x =
[[187 100 186 169 136 128 193]
 [182 142  66 160 242 203 158]
 [122 185 130  93 121 139 171]
 [120 185  95  69 142 131 123]
 [124  42 201 136 245 212 224]]
Which number is the largest entry in the first column?
Answer: 187
Which number is the entry just left of the centre entry?
Answer: 130
The 3rd largest entry is 224
The smallest entry in the first column is 120
Which number is the top entry of the column that holds the largest entry?
Answer: 136
The smallest entry in the last row -> 42
Which number is the entry directly above the centre entry?
Answer: 160
The 4th-last entry, reading row by row is 136
The first entry in the row that holds the largest entry -> 124
The second largest entry: 242
Which number is the bottom entry of the column that holds the largest entry?
Answer: 245
Which number is the smallest entry in the last column?
Answer: 123
Which number is the entry directly below 193?
Answer: 158
